Small tables with named rows and columns. After each table, cells are looked up by row and column.

Table vuk
fields: kavof, fopi, mul, zum, todisuk, dif, vevanar, rel, zozo
kek: [-1.6, -18.4, 65.0, -33.7, 15.7, 9.3, -40.9, -10.6, -30.1]
fefaku: [-1.6, -21.6, -2.6, 5.1, -34.6, -6.8, -15.5, -10.6, 6.0]
sonus: [15.9, -18.4, 56.6, -14.3, -29.5, -6.8, -10.4, -5.3, -42.1]
mebufof: [-1.6, -21.6, 5.9, 5.1, -19.5, -23.0, 20.2, 7.9, -24.0]
saz: [1.3, -41.0, 14.3, -14.3, -39.6, 15.8, -25.6, -8.0, -24.0]
bofat: [4.2, -8.7, -11.0, 0.2, 20.7, -0.4, 4.9, 0.0, 24.1]
pumagaf: [-7.4, 4.3, -70.1, 43.8, 10.7, -10.1, 45.6, 21.1, 36.1]
fup: [-39.5, -2.2, -27.9, -4.6, -39.6, 15.8, -5.3, -10.6, 6.0]
tobedu: [1.3, -34.6, 31.2, -24.0, 15.7, 25.5, -25.6, -21.2, -24.0]
bot: [4.2, 10.7, -36.4, 24.4, 5.7, -10.1, 4.9, -23.8, 36.1]
pud: [-4.5, -15.1, 14.3, -19.2, -9.4, 19.0, -10.4, -13.3, -36.1]

pumagaf, zozo: 36.1
pumagaf, fopi: 4.3
kek, rel: -10.6
tobedu, todisuk: 15.7
pud, mul: 14.3
fup, dif: 15.8
Row with the largest rel: pumagaf

Table seg
fields: rop, famabe, pavemo, zam, muferun, ragavo, zuf, tukenek, pes
tipogat: [2091, 1638, 2401, 1307, 2817, -345, 3302, 3853, 482]
zis: [5363, 1330, 4438, 4802, 1773, -1763, 1811, -4345, -7508]
nuto: [2543, 3165, 2367, 2257, 2492, 3575, 2930, 1633, 3811]
zusudod: [2693, -296, 1976, 1914, 1361, 6693, -1467, -1073, 1909]
ratu: [1915, 1198, 2475, 1283, 2742, -1076, 3090, 4178, -322]
pavuz: [2218, 1472, 2167, 2241, 1952, 3799, 1145, 1169, 2073]
gop: [2128, 3895, 3533, 2877, 1802, 3433, 1594, 2970, 1756]

nuto, zam -> 2257
tipogat, tukenek -> 3853
pavuz, tukenek -> 1169
pavuz, zam -> 2241
zusudod, pavemo -> 1976
gop, rop -> 2128
ratu, tukenek -> 4178
tipogat, pes -> 482
gop, famabe -> 3895
tipogat, rop -> 2091
pavuz, rop -> 2218
zis, ragavo -> -1763
gop, zam -> 2877

gib.tsv
	zis	fon	kebo	terut	kod	bafalun	subetog	bomed	gerut	nekimat
tubadug	-158	513	28	205	436	263	-20	325	557	283
nedaz	83	-748	-219	-80	-13	-519	-202	-325	-362	66
mulik	86	-678	-187	-77	-4	-455	-190	-301	-351	58
puviv	-132	314	-24	129	211	104	5	209	396	144
gop	17	-106	-11	-39	-13	-39	-42	-66	-111	-13
vof	-165	605	57	234	538	344	-31	375	613	341
remagas	-13	-20	-14	-17	-16	-17	-15	-15	-22	-17
peg	-139	349	-15	144	250	128	0	231	430	167

terut of mulik = -77
nekimat of puviv = 144
subetog of tubadug = -20
bomed of remagas = -15
subetog of mulik = -190
gerut of gop = -111
kebo of vof = 57
fon of vof = 605
kod of remagas = -16
kod of puviv = 211
zis of tubadug = -158
gerut of peg = 430
fon of mulik = -678
kebo of puviv = -24
bomed of mulik = -301
zis of mulik = 86
kod of mulik = -4
subetog of nedaz = -202
gerut of nedaz = -362
bafalun of peg = 128

ped.csv
,kemob,bip,fifirat
kugeve,30,49,185
kibe,102,103,117
boz,90,94,127
befifam,101,104,118
fefazuv,154,153,65
zavuviz,61,71,156
mumasil,201,194,19
ravo,40,56,175
teveb,79,87,138
dimet,60,72,156
kot,27,51,187
seb,135,131,84
sopuguf,131,133,88

fifirat of ravo = 175
bip of dimet = 72
kemob of ravo = 40
bip of mumasil = 194
bip of kugeve = 49
bip of ravo = 56
kemob of dimet = 60
fifirat of befifam = 118
fifirat of seb = 84
bip of zavuviz = 71
kemob of zavuviz = 61
kemob of boz = 90
bip of fefazuv = 153
kemob of seb = 135
kemob of kibe = 102
Which row has the largest kemob? mumasil

Table pob
|  | pel | vegub | pufoni | dume | kotegog | beb |
|---|---|---|---|---|---|---|
| ded | 36 | 12 | 86 | 17 | 12 | 12 |
| lol | 63 | 37 | 20 | 15 | 21 | 12 |
| gavov | 62 | 12 | 55 | 12 | 14 | 11 |
| vorete | 38 | 52 | 17 | 15 | 36 | 11 |
| lov | 81 | 13 | 21 | 12 | 13 | 14 |
| mag | 78 | 12 | 48 | 12 | 14 | 11 |
| gud | 36 | 49 | 19 | 22 | 29 | 15 |
| robogor | 47 | 12 | 72 | 13 | 14 | 15 |

gavov, beb: 11
mag, dume: 12
gavov, dume: 12
robogor, kotegog: 14
robogor, beb: 15
gud, dume: 22
Row with the largest vegub: vorete

duros.csv
,moki,zozol
muk,74770,33847
zakinu,34240,75488
meb,13570,94901
suge,85726,20628
meru,34005,75361
dis,13758,95002

moki of meru is 34005
zozol of meru is 75361
moki of muk is 74770
moki of meb is 13570
zozol of dis is 95002
moki of zakinu is 34240
zozol of suge is 20628
zozol of meb is 94901
moki of dis is 13758
moki of suge is 85726
zozol of muk is 33847
Row with the largest zozol: dis

rel =
,rumu,bok,bif
lofeku,1.116,-1.344,1.082
nite,-5.042,5.022,-5.181
vebi,0.996,-1.323,0.960
ribezip,-3.740,3.594,-3.840
zosi,1.746,-1.979,1.704
telorov,-3.097,2.881,-3.177
nulu,1.071,-1.336,1.037
vonanun,5.356,-5.758,5.263
zam,5.462,-5.777,5.370
minu,-5.113,5.031,-5.252
finevig,3.619,-3.881,3.552
toruzif,-3.783,3.599,-3.883
med,2.390,-2.616,2.340
tol,4.727,-5.124,4.642

rumu of zosi = 1.746
bif of toruzif = -3.883
rumu of ribezip = -3.740
bif of lofeku = 1.082
rumu of toruzif = -3.783
rumu of nulu = 1.071
bok of ribezip = 3.594
rumu of finevig = 3.619
bif of vebi = 0.960
bok of med = -2.616
rumu of vebi = 0.996
bok of lofeku = -1.344
bok of vonanun = -5.758
bif of vonanun = 5.263
bok of zosi = -1.979
bok of minu = 5.031
bif of finevig = 3.552
bif of telorov = -3.177
rumu of zam = 5.462
Which row has the largest bif? zam

dur =
	pom	bakesal	senodu	fud	lig	vakupo	dudu	tig	farili
nenar	-58.132	14.528	14.646	14.619	-58.204	54.964	-1.620	63.029	14.574
nur	-17.517	-15.033	-12.142	-12.809	-19.296	-11.972	-15.634	-11.894	-13.921
tumu	-61.032	12.479	12.674	12.629	-61.152	53.432	-3.860	61.586	12.554
gasopo	47.092	-11.803	-12.876	-12.628	47.753	-45.146	1.303	-51.616	-12.215
bapuset	-62.239	13.410	13.660	13.602	-62.393	55.582	-3.405	63.971	13.506
gik	64.682	-11.491	-11.581	-11.560	64.738	-53.861	5.438	-62.319	-11.525
viv	-61.757	12.589	12.826	12.771	-61.903	54.029	-3.937	62.274	12.680
fip	-60.835	12.264	12.278	12.275	-60.844	52.883	-3.981	61.004	12.269

bapuset, fud => 13.602
gik, dudu => 5.438
nur, vakupo => -11.972
fip, farili => 12.269
viv, dudu => -3.937
nenar, bakesal => 14.528
nur, senodu => -12.142
fip, lig => -60.844
gik, fud => -11.560
bapuset, dudu => -3.405
viv, farili => 12.680
nenar, pom => -58.132
nenar, tig => 63.029
nenar, vakupo => 54.964
nur, dudu => -15.634

Table dogo
cols = fud, feg, nole, nifezo, denuk, puvi
zenu: [88, 87, 14, 89, 17, 87]
topar: [15, 19, 90, 19, 90, 15]
garuf: [16, 17, 88, 19, 88, 16]

nole of topar: 90
puvi of zenu: 87
fud of topar: 15
feg of garuf: 17
fud of garuf: 16
feg of topar: 19
denuk of garuf: 88
nole of zenu: 14
puvi of garuf: 16
nifezo of topar: 19
nifezo of garuf: 19
nole of garuf: 88
nifezo of zenu: 89
puvi of topar: 15

padefu =
cols = salupiz, tigul, kes, zabok, kar, vero, davel, vunu, guriluf, kud
nel: [395, 199, -416, -155, -576, 492, -433, -192, -227, -117]
rusagol: [402, 218, -420, -86, -607, 512, -408, -161, -291, -95]
goz: [362, 140, -417, -305, -475, 425, -475, -260, -76, -167]

What is the kar of rusagol in padefu?
-607
What is the guriluf of nel in padefu?
-227
What is the tigul of goz in padefu?
140
What is the kes of rusagol in padefu?
-420
What is the davel of goz in padefu?
-475
What is the vero of nel in padefu?
492
What is the kar of nel in padefu?
-576
What is the tigul of nel in padefu?
199
What is the vero of goz in padefu?
425
What is the salupiz of rusagol in padefu?
402
What is the kar of goz in padefu?
-475
What is the davel of rusagol in padefu?
-408
What is the davel of nel in padefu?
-433
What is the kes of nel in padefu?
-416
What is the vunu of goz in padefu?
-260

